One vector is turned by the same rotation once a step. Each row is the vector after some number of steps, and that number follows the row.
The counts run from 0 to 466.
[ 17  11   4  -1  -6  -3  -2   4 -11  -2  -7 -15  -5  -2 -13  -5  14   2
  17   1  -1  -3  -3   1 -12  -9 -16 -14   9   0  -6  12  -6   1  -8   7
   0  -8  -4  -7  -1   9  15   4  -3  25  -4  -7  -2   8 -19 -10  -4 -16
  -4   0   4 -12 -13   9  -3  -5  14   4 -15 -11 -12   0 -12  17]  217
[-17 -27  13   9   7   8  -8  15   4  -6  -5   0  -7   1  -1   1   9  -7
  -7   1  -2  -3  19   0  18   3   6  -4  -5 -11   7  -6  -8  11   2   0
  -5   8  -5  13 -13  -3  -5  11  13   3   4 -11   1  -5  -6   6 -10   0
   4 -20   5   9 -16   1   6  10  -9 -23  12  11   1 -10  17  -4]  394
[  9   9   1  -5  -8  17 -14  -5  13   8   1   3  10  15  -5 -14   3  -7
  -6   0  -8   1 -14  -8   3   4   2  -5  17   9   3   3  17 -14   1   2
  12  11   7   3   6   8  11  -7   6   3  15 -16  14 -12  -7  -9  10   2
   8   2  -7 -23   3  -6  -2  -8  17   4   9  17  14  12  -5  -5]  457
[ -1  -9  -4  -9   3  -4 -19   3  12   4   4   3   3   4   0   3   1  -2
  -4  -1  -2   0   6  -6  -3  12  -9  27  -7 -16  17 -20 -11   9 -14  -1
  -6  -9 -16   1   8 -23   0  -3  24   4   2  11   4  -7   9   9  -8   3
   9  -1  13  16   4  -9   4   8  12   3  -5  13   4  -8  -4  -6]  99
[-14  -5 -17   0   7   1   3   0  -2 -14   8  -4  -3   3  -5   3 -18   4
   4 -15  -4 -10  -2   6  -8  -1  -2 -28   6   5  12   9   2   9  13 -14
  -3  -2  10   5 -13   3 -11   7 -12  -6  -5  -5  -4  -1 -12 -22  -5  -1
   3 -21 -19 -11  12  10   1   1 -19   0  11  -1  -1  -8   3   8]  167
[ 10   1   2  16   7   9  10  -4  -9  -3  -9   9  17  -3 -11  13   4  -9
  10   6  -7  -6  -2   8  -8 -10   4 -11   2  -4 -18  14  -1 -15 -13  -6
   2  -2  27  -6 -15  -9   7   1  -7   2  -8  -6 -14  -3   1 -16  11   3
 -13 -14  -1  -3  10  -3   4 -14 -13  -9   5  -5   1  11  -3  -3]  349
[-17 -10  16  10  13   8   9   2  -2 -11 -12   8  -3  -3   9 -10  14  -6
  10   7   3  -2   7 -17   9  -5  15 -18 -15 -10   2  -2   0  -3  15   8
  -4   4   1   6  -2  15  -7  13   2  13   4 -13   9  -7   1   1 -17  -4
   1  -7  -5   3   3  -1   0 -11  -8 -24   8   3  24 -13   9  11]  396
[ -5  -7   3  14  -4   0  13  -1 -12  -1   2   0  10 -19   6  -7  -6  -7
  21   6   9   8  -5   1 -11   0   4   7 -25   4  -4   5 -14  -6  -2   0
 -17  -7   0  -9  -1  -8  13   2   9  18 -17   7   3   6  16   0   2   0
  -1  -5 -18   5  -8  -4  -4   6  -1  -5  13 -11  21  -4   3   7]  261
[ -1  -3   9  14  18 -17  10   9  -8 -13   4   9  -7  -4  14   2  13   4
  14   2  -8  -1  14  -8  -1  -9   8  -3   7   0 -10   3  -9  -5 -20  -6
   0  -5  11   6 -10   3   5   5 -12   9  10  -5 -21   5 -13  -7  -4  -4
   5  -7  17  13 -11   2  -5 -12   3 -19  -3 -11  -5  -2  -2  -1]  212
[-15  -3   9  15   0 -15  16  -2  -4 -12  -3  -4  -5  -1  18  -1   8   3
   1  -3   8   1   3 -10  14 -18  15 -18   0  -4 -15   9   7   8   5  -8
   3  -2  13  -8  -6  10 -10  -9  -8  -5  -3  -4  -1   2  10  12  -3   0
   4  -4   0  11  -3  -5  19  10 -14  -9   1  -4  -5  10  15   7]  341
[-17   5   4  15   4  -3  10  -3  -7 -12  16  14  10  -4  20  -4 -12  10
   9  -1   3  -8  14  -7   9   3   1 -11  10 -10   0  -7   0   4   9 -11
   2 -10   3  11   5  17 -11  24  -1 -24  13  -6   8  -6  -6   1 -14   8
  17  -7 -17   7  13  11  -6  -2  -3   1   4   5   7   0   2   3]  249
[ -4  -4  16   0   8  -9  -3 -10   0   3  -2   1  16  -3   3  -4   3  10
  -6   5   2  -6   3 -15  -1  12  16  -1  -7   1  10  -9   6  -4  11   7
   4   3  -3  19  13   2 -18  21   8 -16  21   0   0 -20  12  -8 -11   7
  -9   7   4  11  14 -17 -10  -9   2  -6   9  14  -2   5   5   1]  323
[  4 -10 -12 -12   2  -3  12  -4  -7  18  -9  -2  11  -7  -5  -1 -20   6
   2   2  -8   5   5   7 -10  -5   7   7  -4  14   4  10  16 -13  -4  18
  -3  -2   9  -3  -9  -1  -8 -20 -23   2  -6   7  -2   5  17 -11   8   5
 -15  11  14  -1 -12   2  -4 -11 -12  14   3  -7  -6   1  -4  -5]  278
[ 13   0   1  11  -2   6  -5   6  -4  20 -10   1  17   6 -19  14  14 -12
   2  -2  -8  -6   5   3   5  -3   5  -2  -2  13  -9   5  -8 -12 -12   9
  -9   9   5  14  -3 -10  21   6   1  16  -2 -10   1  -3 -10 -13  11 -10
   0 -24   7 -21 -10  -8  -4 -12  10  -2   5   4   0   5  -9   7]  0
[ 15  14  -6 -23  -2  -2  -3  11   8  21  -5  10  -4   3  -9 -17   7  -2
  -3  -4 -17   2  -1  12  -6   3  -5  18  12  -9  -2   5   4 -10 -17   5
  -2  -2  -6 -17  -6 -13  17 -10  -4   4   8  -7  -2  -8  -6  -1  -9   6
   5   4  18 -16   2  13   5  -7  13  19  -9  -6  -3  -3  -7  -2]  365
[ 16   4  13  13 -21   5   6   4 -10  -5 -11 -19  -6  -5  -7 -13   2  -3
  11  10  19 -17  -8   8  10  -7  -2  -6   4   1 -20  10  -4  -4  -5   8
   7 -11   5 -14   5  13  17  -7   6  10  -6   1  -4   2  11   8  -7   3
 -17   3   0  13  -1 -12   5  11 -13 -12  -7 -11  -3   4   4  15]  344
[ 24  14   8 -16  -7  -3  -1  11   2  17 -16 -15   2   6 -12   1  12   8
 -10  -1   3   1   2   0   3  -3  -4   4   2   3  -3   1   1  -1   4  26
  -6   5 -15  -8  11   1  -2   4  -2   8   5   7   4   3   2   2   3   3
  -7  25  14  -6 -12   1   0  -6  11  12 -20 -12 -22  -4   3   8]  143
[-15 -24   7  11   0  15 -16  15  11  -3   1  -1  -4 -14  -6 -12   3 -13
   1  -6  -3  -3  16   3  15   8   7  -3  -4  -9  -8  -8   5   2  -4  -4
   1   4 -11   8 -19  -7   1   5  12   1   0  -9  14   2  -5  -1 -16  -6
  -1 -21  -7   9 -13   4   3  10 -13 -23  12  12  -2  -1   8  -2]  393
[  2   0  19  13   9 -28  15   4 -13  -1  -1  -3  -2  -8   0   1  13   4
  15   7   0  -3   8  -7   5  -9  15   0   3   2 -17   7 -15  -3  -9   3
  -1  -3  12   7  -5   8   9  11  -8   2  11   2 -22  -1  -4  -7  -6   3
  -2  -9  13   6  -6   3  -8 -10  -3 -16 -15 -18  -6  -6   1   8]  213
[  7  20   8  11 -26  11  -3  -5 -16  13   2  11 -10  13  12   5  -5   4
 -11   4  13  -3   6   9   7  -9 -12  19  10   5   2   7   5   5   4  -5
  -5  -1  -9  -3   4   5  -8  -5 -14  -3 -10 -14   8  15   4  17   6  -2
   7  22  13   6  -2  -4   8   7  17   8  -4  -9   1  12  -5  -1]  199
[ -7  -3  -4   3  -6  -6   0  -2 -11  10   0  15  -4   1   9   8  -9   1
 -12  -2   2   4  16  13   4 -12  12  12   7  14  -9  18   1  -3  -4  -8
  -9   6  10   1 -16  -7  -6 -14 -21 -16  -1  -6 -13  10   3   2   3  11
  -6   1  10  -7  -8 -10  15   3 -13  -3  13 -11 -15  -3  17  -6]  203
[  1   8 -16  -7  16 -14   5  -7  16   6   9   2  -5  13   4   4  -4   6
 -12  -7  -7   8   8 -23 -15  -1  14   3 -11  23  -3  -8   7 -13  16 -11
 -13  -4   0  -1  -3   9 -10 -14 -10   4 -11  11  -3  11   7  -9   9   6
   8   7   2   2  12   2  10   0  -1  13  -9  -5  -2  -3  13  -4]  150
[-10   7 -13 -11  -2   7 -17   1   0   9   2   7  11  28  -4  -8  -1  -8
 -14   3  -3  -1  -3   4  -1 -13   3   7  23   6   8   0   7   2  -1   3
   5  -5   2  -2  -1  -5   1 -18  14   9   2  -4  11 -17  -3  -3 -14  13
  -2  -5  16 -17  15  -4  19   7  -5   2  -4   6  -7 -13   9  -2]  18
[  5 -12  -1  -4   6  -2   1  -7   4   3 -12  10  25  -1   4   5  -6   6
  -8  -2   3   8  -4   0  -2   6   8   3 -23   2   5   0 -15  -6  -6   9
  -6   9  17   7  11 -23  -4  -8  -1   2   2   9  -2 -16  18   0  17   6
 -11   3 -11   3   6 -17  -5  -9  -2   1  26   5  16   8   3 -14]  186
[  1  -6   1  20   8   6  -6  -3  18 -18  23 -12  -8   5 -15  -8   4  -8
   8  -6  -6  -2 -14  -5  -3 -12 -14 -11   3   4 -19   1   2   1   7   0
   2  -8  -6   3  -5  12  12   6  11   7 -10   7   8  21  -7 -12   3 -10
   4  -8 -10   0 -15   8  -3  16  -4 -15 -16  -3 -13  -3   2   4]  80
[-11   0  -2 -14  20 -19  -3  -7   8  -6   8   9   6 -11  18 -17   9   6
   1 -10  -4  -1   0 -17  -5  12  13  -3   5 -22   7  -5  11   5  -2 -13
  12 -15  -3  -7  -3  -7  -7   0   9  -7  17  -3  -4 -21   1  -7  -6   5
  10  -6   5  13  18  -4   2  -6   5   4   9  16   3   5   3   0]  102
[  4  -7 -11   3  -4   2   7   4  -5   3  -4  -1   4 -13   3  13  -5   0
   4 -14   6  -5  17  21   6   6  -5  -6  -7  -5   2   6 -15   3 -15 -14
  -8   4  17 -11 -16 -24   5   5  -8  -5 -10  -4 -16   1  -3   6  14  11
   8 -23  -6  -5   8   0   8  -9  -5  10  24  -1   3   1   3  -5]  38
[  3 -14  -1  -1  17  -4   6  -2   8   3  -4 -12  10  -7 -14   0  -6   3
   7 -13 -17  -2  -2  -4  -7  -9  -4 -17 -22  21   1  10   6 -10   6  20
 -14   3   0   8  -3   0  -5  -9 -11  22  -6   7   8  14   3 -16  18 -12
  -4   1  -5  -6 -18   4 -13 -11  -3   6   2   2   3  -7  -7   4]  4
[  5   9  -5   0   0   9 -10  -5  -3  12 -10 -13  -4   8 -22   3  10  -8
  -5 -12   9 -17   0  12 -10   3 -22  -8  -3 -10   7  -8  -2   9  16   1
  -6  -4 -20   0  -1 -18 -14  19   3   3 -12  -7   8   9 -11  -6  -3  -5
  -3  -4  -1   1  18   1   8  -2   1  10 -22  -3  -4 -11  -5   9]  89
[ -1  16   7   7 -27   6  -4   4 -15  -1   5  -2  -4  -3   8 -10   0  -3
  -4 -13  24   0  -3  11   5   0 -11  -6   7 -11   1   1  -6  19   8  -7
  -6  -8  -8 -15   3   0  -3  13   3  -2  -3 -17  21   6 -11   4 -13  -3
   8  -2 -23 -10   4   0  12  18   8  10   5  -1  -4  -4  10  15]  254
[ -6  -7  10  11 -11  12   2   4   2 -10   9  -2  -7 -20   9  -5  -8   0
   8   5   0   0   9   8  19  11   6   3   9 -12 -14  -1  17   5 -11 -14
  14   4   3 -11 -12   8   0  -4  -4 -19  -1 -14   5   6   5  14  -4   2
  11 -12  -9   9  -9   8  -4  15 -15  -9  11   6  -4  16  -2  -5]  119
[  4  -9 -12  18   8  -5   4   0   9  -5  11   0   8   1  -3   2   1  -6
   0  -7  -4   0   8  -3  -3 -12  11 -13  -8  17 -23   4 -10 -19   4  -9
 -10  -9  16  13  -9   9  13  -5  -6   3  -1   9 -18   8 -12 -17  15   6
  -5 -17 -13  -1   4  -7   7   4 -14  -7   1 -15 -10   3  18   4]  76
[ -8   4   5 -11   3   3   6   2  -6   2  -8  11  15   4  -6   1 -14   9
 -10  10 -13  20  -8  -6  -5  -2   9   0   6   7  10   7  14  -3   2   4
   5  22  14   4   2   9 -16   2 -15 -11   3 -10   2  -9  15 -13   3  -5
  -3  14   1 -23  -7  -1  -4 -15  -4   1  15   3   1  -4  -4  -3]  57
[ -4  -7  10  12 -10   3  -3  10  -4  -7  16   2 -16  10  -1  -1  -7  -4
   2  16   1  17   0   3   2  -7  -1  23   1  11  -8   1 -16   6 -14   4
  -5   0  -5   3  -2   6  16  -3   7   7  -9   6 -14  12   3   0  -7   1
  -2   4  13   9 -26   0   0  16  -1 -16  -4 -15  -9 -11   1   2]  208
[  7  -5  19   5   1   2   9  -7  -3  -1  -2   6   8  -7  27  -6  -6  17
   5   3   2  -5  10   0  11  -6   2  -8   7   3   2  10  19  -5   0  12
   8  -1   5  -5   5  13 -13  -1 -16 -12  10  -6  -5  -4  14  10  13  11
   4  27   1   7 -11   0  -9 -11   4   4  14   4   8  15  -5  -6]  195
[ -6   7   2   4   9   2 -18   4  -8   3 -11  15  20   3  -7  -5  19  -7
  -2  -7   6   8  -1   4 -14  -5  -6 -10   3 -15  -2   0  10  -4  -2   4
   1 -12   1  -4  -5 -15  -8  10   7  13   4 -20  25  -7 -12 -13   7 -18
 -10 -12  -8  -5   3 -16   6  -3  15   0  10  10  -1  13   2   5]  402
[ -7  -5 -20  -4   2  -2  -5  -7  14   4   9   5  15  11  -9 -17 -18  -6
  -6 -13 -12 -11  -3   4   2  -1   8   1   3  13   3   9   6 -14   9  -2
   5 -10  13  18   2  -6   3 -11   4  -9  16   7  -6 -19  -2 -14   1  18
  -4  -9  -5  -9  17  -7   0 -14 -11   3   9   6   3  -9   5  -6]  240
[  2  -6 -12 -15  16  11  -6  -3  20   2   8   2   2  -4  -3 -16  -6   0
   9   7  -5   3  -4  -6 -21  16  -7  10 -15  -6  12 -17   0  -6   6   1
 -14 -16 -12 -13  -3  -3   0  -4  17   9  -9  12   5   1  17  -9 -11  -1
   0   9  -8  10  14  11 -10   5   0   5   0   2  11 -10  -2  -1]  97
[  3  -6  11   2   6 -10  11  -2   0 -25  -2  -3 -23   6   1  15   4   9
   4   9   4  -7   3  -1  -3  -3  -3 -11   5  -3   4   6 -11  18   3  -7
   5   6  10   4  -2   7 -16  18 -12 -14  -3   3 -28   5  -5   5  -4   0
  -1   7   7  13   2   5   1 -10  -9 -18  -4 -10  -9  -8  -6  -1]  433
[  4  -2   5 -11  15 -18  12   0  18   1  -9   4  -7 -10  10  -7  16   0
  -2  -7 -13   9   2 -26  11   0  18 -11 -20  -7   1  -1   7 -14   7   1
   2   6  -2   3  11   1  -9  -6 -13   8  22  -3  -6 -10  -3   1   9 -13
  14   3   0   6  -2   0   0 -27   7   6   8  10  20   2  -5   1]  451
[ -7  -3   4   8   8  -5   7   5  -1 -21  17   3 -13  -4   6  -7 -10   0
  19   4 -10   0  -6   3   3  -9  -8   2  24  -6  -3  12   3  13 -19  -6
  10  -2   8  -4 -11   0  12  -3   1  -6   0   1 -19   2  -1  -3  -3   7
  14  -5  12  -5 -15   7  -3  -1   0 -18  -1   7 -10  -5 -17  -6]  430
